[-42   2 -43  -1  -4  66 -37  58  -5  22]
The 3rd entry from the right: 58
Which number is the third smallest entry? -37
The last entry: 22
The second entry from the left -> 2

Questions about the array below. Rows and columns are numbered from 0.
1) Read off the entry in the top-left corner.
2) Read off the entry in the bottom-right corner.
3) Read off the entry at row 2, column 0.
4) Read off the entry in row 1 and column 0.
5) Read off the entry in the top-right corner.
6) Read off the bottom entry of the column that holds the smallest entry.
7) Read off the entry in row 1 and column 2.
8) Read off the entry directly above -16.
[[ 47  19 -22   1 -32 -26]
 [ 19  11 -16   0 -23 -27]
 [-23  10 -26  19  24  10]
 [-38  23 -31   4  10   9]
 [-61  19 -35 -13  10  13]
 [-66  22 -35  -3   9  22]
 [-80  13 -46  18   9  33]]
1) 47
2) 33
3) -23
4) 19
5) -26
6) -80
7) -16
8) -22

W =
[ 17.551  -2.010   0.969  -8.621   9.430   2.551   2.388 -19.439 -15.072
   0.832 -14.016  -2.342 -11.409]
Which number is the entry just right of 17.551?
A: -2.010
The centre entry is 2.388
Which number is the entry just right of the smallest entry?
A: -15.072
Which number is the entry just left of -2.342?
A: -14.016

M =
[[-17   1  -8  33  54  46 -38]
 [ 46 -68 -26  55 -35  35  -9]
 [ 34 -36  35 -13   1  -2  -8]
 [ 30  20   1  36  -1  36  33]
 [ -3  19  20 -14 -12 -13  31]
 [ 21 -15  -3   9  10  -5  21]
 [  9  10  56 -14  66 -57  10]
 [ 10  28  32 -53  -6  52 -25]
 [ -1  32 -14  47 -39 -19 -24]
 [ -7  18 -21 -22  11  10  23]
 [  6  38 -46 -53  50   2  12]
 [ 18  -6 -21   5  26  -4 -19]
 [ 13 -10  11   0   2   7   4]
 [-54 -45  31 -64 -53 -45 -26]
 [-61  -6 -45  21  29 -44  47]]
Find the 2nd entry from the end, reading row by row.
A: -44
Find the entry just right of the centre entry.
A: -6
The largest entry in the first row is 54
The entry just right of the smallest entry: -26
The entry in the bottom-left corner is -61
The second entry, reading row by row -> 1
The entry directly above -25: 10
Find the last entry, reading row by row.
A: 47
Find the last entry of the smallest entry's row.
A: -9
Find the entry directly above the largest entry.
A: 10
Find the fifth entry from the end, reading row by row.
A: -45
The entry directly above -2 is 35
The entry in the top-right corner -> -38
The top-left entry is -17
Find the entry directly above 0.
A: 5
Find the entry at the centre.
A: -53
The entry directly below 13 -> -54
The entry directly below -68 is -36
The bottom entry of the column that holds the largest entry -> 29
The entry directly above -10 -> -6
Find the third largest entry.
A: 55
The third entry in reading order: -8
Find the first entry of the smallest entry's row.
A: 46
The entry just left of the centre entry: 32
The first entry of the largest entry's row -> 9
The entry just right of 26 -> -4
The 4th entry, reading row by row: 33
Find the second entry on the main diagonal.
A: -68
Find the third entry on the main diagonal.
A: 35

grid =
[[ 48  86  78 202 107 114 140 125 192 141 128 108]
 [152 106 151  24  63 135  86 139 105  81 153  88]
 [166  71  94 151 142 146 120  79  39 141  88  63]
 [162  42 108 144 107  78 186 151 183  92 118  91]
 [151  30 143  50  70 147 123 119 160 158 112 137]
 [ 24  71 125 118 114 137 172 139  95 133 133 196]
 [167 131 116 197 132 106  95 116 141 160  58  42]
 [106 127  54 149  76  42 121 181  77 113 117  92]
 [ 58  82 138 201 165 113 122 158 103 116  68  71]
 [233 106 157  83 131 113  96 132 173 159  80 138]
 [111  61  94 179 171 166  48  90 157 114 134  90]
 [121  87  98  81  87 139 193  82  63 190 110  86]]
Counting starts at 0.
The entry at row 0, column 2: 78
The bottom-right entry is 86
The entry in row 2 and column 0 -> 166
Read off the entry in row 2 and column 2.
Answer: 94
The entry directly above 105 is 192
The bottom-left entry -> 121
Read off the entry just left of 193.
Answer: 139
The entry at row 0, column 0: 48
Read off the entry directly below 80.
Answer: 134
The entry at row 0, column 1: 86
Read off the entry at row 1, column 0.
Answer: 152
The entry just right of 127 is 54
Read off the entry directly above 123.
Answer: 186
Read off the entry directly below 77.
Answer: 103
Read off the entry just left of 190.
Answer: 63
The entry in the top-right corner -> 108
The entry in row 2 and column 1 is 71
Read off the entry just right of 54.
Answer: 149
The entry directly below 127 -> 82
The entry just right of the largest entry is 106

data =
[[-11  11  -2   4  15 -11   8  -5  -4  -8  -4  -8   4 -15   2]
 [-54  47 -12  23  74 -46  40 -24 -15 -40 -25 -42  13 -73   7]
 [-21  18  -3   8  29 -18  15  -9  -7 -16 -10 -16   6 -30   3]
 [ 35 -32   7 -15 -50  31 -26  17  10  28  16  27 -10  48  -5]
 [-24  21  -4  10  34 -21  18 -10  -7 -18 -10 -20   7 -32   4]
 [ -3   3   0   4   5  -2   3  -1  -2  -2  -3  -4   0  -4   2]
 [ 41 -36   8 -18 -55  33 -31  20  12  32  18  32 -13  57  -4]
 [ 34 -30   6 -14 -47  29 -24  16  11  26  15  27 -10  46  -4]
 [ 37 -32   7 -16 -50  31 -27  17  11  28  15  29 -10  48  -6]
 [ 13 -11   2  -5 -17  13 -10   6   4  10   5  11  -3  18  -1]
 [-27  23  -5  11  37 -22  19 -13  -9 -20 -12 -21   7 -37   4]]
Indices start at 0.
The entry just left of the centre entry: 3
The entry at row 0, column 2 -> -2
Read off the top entry of the column that holds the smallest entry.
A: -15
The entry at row 0, column 0 -> -11
The entry directly below the largest entry: 29
Read off the entry directly below -17.
A: 37
Read off the entry at row 0, column 1.
A: 11
Read off the entry in the bottom-left corner.
A: -27
Read off the entry in row 2 and column 0.
A: -21
Read off the entry at row 1, column 0.
A: -54
Read off the entry just left of the smallest entry.
A: 13
Read off the entry in the bottom-right corner.
A: 4
Read off the top-right entry.
A: 2
Read off the entry at row 1, column 2.
A: -12
The smallest entry is -73
The entry directly above the largest entry: 15
The entry at row 2, column 2: -3
The entry directly below 35: -24
Read off the entry at row 1, column 1.
A: 47
The entry directly below -36 is -30
The entry just right of the smallest entry is 7
The entry just right of the largest entry -> -46

Read these off the grid that follows. Counting starts at 0.
1) What is the bottom-right entry?
2) What is the entry in row 1 and column 0?
3) What is the entry in row 0 and column 2?
4) What is the entry just left of -9.0?
5) What is the entry just right of the smallest entry?
6) What is the entry in row 2 and column 0?
7) What is the entry just left of 16.6?
8) What is the entry directly below 9.5?
[[-7.9, 0.2, -13.6, -7.4, -5.9, -7.0],
 [-5.3, -2.8, -9.0, -5.8, -2.9, -6.0],
 [-9.9, -13.4, 9.5, 11.0, -4.5, 4.4],
 [-13.3, -11.3, 3.2, 6.1, -20.4, -8.9],
 [-18.2, -11.4, -3.2, -15.3, -3.1, -12.3],
 [-10.3, -2.0, -11.1, -16.2, -8.4, -11.8],
 [-3.8, -14.0, 16.6, -13.2, -19.6, -7.9],
 [-1.6, -0.4, -7.8, -10.4, -3.2, -4.6],
 [-7.4, -1.2, -10.0, -0.8, -5.3, -4.9],
 [0.7, -12.9, -18.1, 1.5, -13.9, -13.5],
 [5.8, -16.5, -15.2, -17.4, 3.7, -4.1]]
1) -4.1
2) -5.3
3) -13.6
4) -2.8
5) -8.9
6) -9.9
7) -14.0
8) 3.2

[[ 2.1  2.6 -0.3  2.4]
 [-2.8  2.6 -0.3  2.0]
 [-2.8  2.6 -0.3  2.0]
 [ 2.1  2.6 -0.3  2.3]
 [-2.8  2.6 -0.3  2.0]
 [-2.8  2.6 -0.3  2.0]
 [-2.8  2.6 -0.3  2.0]
 [ 2.3  2.6 -0.3  2.4]
 [-2.8  2.6 -0.3  1.0]
 [-2.8  2.6 -0.3  2.0]
 [ 1.5  2.6  1.0  2.0]
 [ 2.3  2.6 -0.3  2.0]
 [-2.8  2.6 -0.3  2.0]
 [ 2.2  2.6 -0.3  2.0]
 [ 2.3  2.6 -0.3  2.0]
 [-2.8  2.6 -0.3  1.8]]
Report the 1st entry on the diagonal from the top-right corner.
2.4
Report the entry in the top-left corner.
2.1
The last entry, reading row by row is 1.8
Report the bottom-left entry.
-2.8
Report the fifth entry, reading row by row.
-2.8
The smallest entry in the last column -> 1.0
The second entry in reading order is 2.6
The smallest entry in the first row: -0.3
The third entry on the diagonal from the top-right corner -> 2.6
Report the second entry on the diagonal from the top-right corner.
-0.3
Report the largest entry in the last row.
2.6
Report the third entry on the main diagonal.
-0.3
